In the rows, zero is written as 128.
Rotation paths and how fast each direction turns (degrees a step):
Each turn is a multiple of 5 degrees from 10 to 175, or 0.
Each row of a path follows its step; steps can be skipped.
path 1
step 0: [127 125 117 120 137 123 122 139 125 129 131 133 123 122 138 134 124 122
 126 129 131 125 122 132 127 127 126 126 129 126 128 136 129 126 134 122
 129 135 134 130 130 140 136 130 129 137 124 131 128 131 132 133 126 126
 135 127 133 122 125 129 123 134 119 131 126 132]
step 3: [132 120 124 126 120 133 127 137 119 130 135 126 117 131 137 127 128 129
 121 128 127 128 132 125 128 124 132 122 127 137 128 120 125 126 127 121
 136 127 130 131 131 135 128 129 131 131 136 127 134 128 129 131 140 116
 130 128 124 130 119 124 124 119 131 123 132 132]
step 7: [127 122 120 127 128 121 137 120 126 119 128 126 132 126 123 126 134 124
 134 121 130 125 128 123 129 128 124 132 126 121 120 127 125 128 136 125
 126 123 126 121 120 124 122 129 120 129 119 119 116 132 133 127 120 129
 126 124 126 130 129 123 122 126 119 127 124 122]
step 8: [122 127 129 125 118 129 138 125 136 126 126 133 129 130 128 138 119 123
 118 133 125 124 129 123 130 127 133 126 127 131 121 122 125 134 119 131
 127 138 120 131 126 124 130 118 138 122 133 134 134 124 126 119 131 128
 129 129 124 124 136 126 132 128 127 121 128 132]
step 17: [121 135 127 133 129 129 139 127 132 132 133 127 125 129 131 132 127 129
 125 118 126 139 128 127 127 134 134 124 122 128 138 141 133 125 125 126
 127 131 124 133 128 131 119 130 117 126 126 134 128 125 132 131 126 122
 121 125 139 128 128 123 134 126 133 122 121 132]
step 19: [132 131 129 131 120 129 128 132 131 130 143 133 133 127 129 121 133 135
 131 126 128 138 122 131 135 127 131 123 130 126 118 123 130 119 127 121
 125 127 133 134 129 135 127 130 124 133 134 122 123 131 135 134 125 117
 122 125 137 131 129 128 133 122 132 130 133 126]
step 30: [120 124 122 126 127 136 130 128 128 127 122 127 122 129 124 132 132 135
 126 116 127 129 129 130 131 122 134 130 129 134 140 134 128 133 134 128
 127 128 123 124 131 131 131 137 132 134 115 130 134 127 128 124 120 124
 128 137 126 129 117 124 124 135 133 125 126 132]
step 38: [128 130 133 126 118 121 131 125 127 132 137 133 116 126 128 126 127 118
 126 136 128 118 124 131 125 136 118 136 123 134 124 126 124 127 130 135
 116 133 132 130 124 128 126 128 122 125 126 133 132 126 134 129 129 125
 126 127 126 128 134 124 122 132 134 132 138 130]
Directions:
[126 128 125 128 130 129 128 128 128 129 127 127 128 126 130 127 128 129
 126 126 129 126 128 131 128 128 129 127 127 128 129 127 129 128 125 126
 128 128 128 128 127 127 126 128 129 127 128 128 129 127 129 124 129 127
 130 126 129 128 130 125 127 128 127 127 127 129] => 80
[129 126 128 130 129 128 130 128 127 129 131 129 128 128 128 129 129 126
 126 129 130 126 128 128 128 126 127 128 128 127 127 128 128 128 131 127
 127 127 129 128 129 126 127 127 128 127 131 125 129 129 129 128 127 130
 127 126 128 126 127 127 128 128 129 126 128 132] => 20
[130 126 129 127 127 130 128 126 129 128 131 128 126 128 127 130 128 128
 129 128 128 129 128 129 128 128 128 132 129 127 128 129 129 128 128 129
 127 126 128 125 123 128 127 131 126 128 128 130 128 127 127 127 130 128
 129 128 130 127 127 127 128 129 127 129 126 130] => 140
[126 130 129 128 127 130 129 126 127 129 128 128 129 129 130 127 127 128
 130 128 128 127 126 127 128 126 128 127 128 129 127 127 127 130 128 129
 127 129 130 128 124 127 128 126 127 128 130 128 128 126 131 125 126 131
 128 128 127 128 128 130 127 127 127 129 128 127] => 25
[129 125 128 128 129 129 129 127 126 128 128 126 130 129 128 128 127 127
 130 127 130 127 131 127 128 128 127 129 129 129 128 128 128 127 128 126
 131 125 126 130 127 128 128 130 128 128 129 129 129 129 127 125 131 130
 127 128 127 130 127 129 125 126 129 128 127 125] => 170
